In the rows, 128 means zero.
Families of rows that turns and mirrors carry onto each other, the same ones carrying the whole set onto itself: the rest of each named row's family, in list order
6 families of 5 rows
vig: [115 115 163  97 154 116 101 162 148 130 139  93 155 124 126  99 126 140]
gegat: [123 154 142 149 130 121 103 136 169 140 116 147 166 123 129 121 114 100]
tola: [156 100 167 108 159 114  97 161 119 125 140 111 130 109 129 102 118 137]
veb: [167 116 113 109 148 147 138 151 125 158 129 144 112 148 167 139 100 121]
kame: [141  99 154 125 161 148  92 179 123 150 134 130 117 113 133 110 132 148]
rabe: [144 131 109  93 152 135 147 154 126 144 160 100 137 167 164 116 113 134]
potem: [136 124 119 124 109 124 117 153 147 109 162 156 128 166  96 115 125 117]
Sebu: [122 112 123 112 178 107 139 129 124 128 128 119 162 129 145 129 106 167]
gib: [121 120 115 147 151 112 117 120 107 127 130 118 135 147 148 142 116 175]
resep: [129  99 155 130 158 120  87 162 131 146 146 111 123 102 132  96 118 138]
gizo: [139 134 124  83 135 123 138 140 156  99 153 138 138 168 110 130 116 123]
bomaf: [142 121 129 122  93 128 121 168 150 125 142 139 128 184 112 124 136 132]
Tet: [126 131 151 124 136 124 103 128 159 146 109 160 173 136 133 131 122  93]
Zugiz: [165 149 108 128 138 143 133 153 134 150 130 135 111 145 159 139  84 124]
bogip: [136 118 143 156 151 117 108 164 156 154 141 115 128  95 142  92 119 134]
nim: [101 127 121  98 141 144 131 161 152 124 120 138 173 129 133 108 127  96]
gaz: [133 115 111 140 145 112 137 132  95 114 121 125 160 150 149 132 127 164]
bisas: [113 138 143 130 154 153  95 124 147 131 113 150 149 127 144 135 155 103]
Rasav: [111 135 137 123 135 140 109 139 127 123 110 122 173 128 156 112 149  89]
Fele: [ 99 137 135 133 136 138  94 131 147 134 118 144 166 125 138 117 132  86]
baner: [131 127 132 145 146 126 107 134 108 136 126 133 148 168 136 149 133 182]
zila: [170 137 127 117 159 148 118 144 121 172 156 156 142 165 153 129 113 113]
bul: [134  88 149 140 148 119 111 170 148 161 143 122 136 110 141  88 140 133]
Lis: [135 140 124 158 145 110 119 126 140 127 127 105 115 135 151 140 117 171]
Ruv: [162 138 111 110 143 145 121 144 114 158 156 131 120 166 161 129  93 110]
rolif: [142 119 128 136 127 133 118 154 152 120 170 159 128 163 105 111 161 127]
Setam: [131 119 139 141 149 106 115 109 136 129 123 110 126 148 155 148 139 168]
lezir: [175 141 133  97 142 136 122 144 112 144 155 117 138 166 163 119 113  99]
bot: [149 111 126 116 123 115 133 150 137  90 151 159 140 147 100 110 135 118]
galuv: [146 145 122 139  96 127 120 173 160 125 145 141 128 163 108 116 112 126]

The rest of the family of bul: veb, bomaf, Tet, Setam
The rest of the family of Lis: gegat, Zugiz, bogip, galuv
The rest of the family of gizo: vig, rabe, Sebu, nim

Families of rows that turns and mirrors carry onto each other, the same ones carrying the whole set onto itself: the rest of each named row's family, in list order
4 families of 8 rows
Domaf: [105  98  87 114 111 138  97 130 119 129 131 132 102  89 146 137 138 127
 147]
dadiz: [121  98 148 161 140 102 127 116 139 132 137 125 144 152 106 154 135 130
 119]
kala: [ 99 125 140 101 115  99 110 110 129 107 111 101 139 148 125 141 133 130
 151]
Voto: [161 125 125 102 135  91  90 107 134 164 124 145 132 120 105 130 114 154
 139]
lutal: [161 145 104  93 102 138 107 130 116 139 137 140 150 127 145 130  97 106
 152]
sul: [141 137 111 122 130 128 129 156 126 149 136 159 117 159 113 152  77 143
 108]
dolol: [113 116  92 125 117 139  94 123 136 126 133 133  91  90 149 121 132 130
 151]
depu: [132 113 119 130 126 157 135 147 128 108 153 162 110 118 115 130 133  87
 104]
Ladak: [172 142 105  92 122 135 114 130 121 137 134 142 133 123 133 121  94 109
 164]
Kobuv: [128  92 144 144 145  97 124 112 122 130 137 132 161 142 100 168 127 132
 118]
piven: [136 145 122 132 135 129 129 142 150 153 144 155 116 161 115 142  82 137
  98]
Lome: [ 74 124  99 140 127 144 139 111 145 128 116 128 110 125 125 162 120 110
 124]
lupas: [125 100 139 159 132 108 139 121 113 129 134 142 155 147  97 170 130 129
 120]
mut: [147 119 120 129 127 157 136 134 129  95 158 159 104 121 112 146 137 102
 110]
vazar: [163 146 110 116 119 135 107 138 125 131 143 136 139 136 150 116  86 109
 151]
zono: [ 77 123 101 112 131 139 134 101 142 118 113 127 111 124 114 174 127 117
 117]
Veg: [136 138 118 127 119 132 139 155 129 147 137 163 106 163 106 156  97 142
 104]
nisu: [157 131 124 102 116  96  76 104 134 156 129 148 138 117 113 136 123 156
 121]
tasur: [131 135 124 126 123 132 135 158 132 157 135 167 121 156 104 138  96 124
  92]
nol: [113 133 132  98 126  97 115  99 129 115 104 111 129 129 115 131 130 133
 173]
sus: [146 122 125 120 133  93  84 106 146 172 137 135 138 127 123 133 110 158
 126]
fumeg: [107 142 138  96 105  99 106 106 127 106 110 113 133 138 126 131 133 136
 156]
Pabi: [148 116 111 151 136 159 124 132 135 104 159 156 110 113 127 133 122  92
 112]
kol: [120 110  93 103 122 130 109 120 121 130 129 134  97  84 135 125 134 132
 170]
bezim: [150 125 129 104 129  93  78 117 137 154 136 148 135 126 111 136 111 161
 107]
tofev: [149 113 110 132 128 157 123 142 123  90 151 154  95 118 122 138 133 100
 119]
rima: [ 80 130 102 124 127 142 147 102 136 123 123 143 120 116 107 179 121 117
 112]
Soge: [113 107  98 108 102 130 100 131 113 131 139 136 106  89 145 129 139 140
 160]
kat: [ 67 122 112 125 125 141 144 116 138 127 117 142 120 118 108 155 129 105
 107]
tizi: [107 133 134 114 121 106 106  92 145 113 109  99 136 138 130 133 133 121
 156]
Vad: [113  99 150 148 133 104 133 126 123 138 128 142 156 144  93 150 132 119
 105]
vazur: [165 144 102  99 114 144 103 136 118 123 136 145 143 130 143 130  89  98
 135]

The rest of the family of vazur: Domaf, kala, sul, Kobuv, zono, bezim, tofev
The rest of the family of dolol: dadiz, piven, Lome, vazar, sus, Pabi, tizi
The rest of the family of rima: lutal, lupas, mut, Veg, nisu, fumeg, Soge

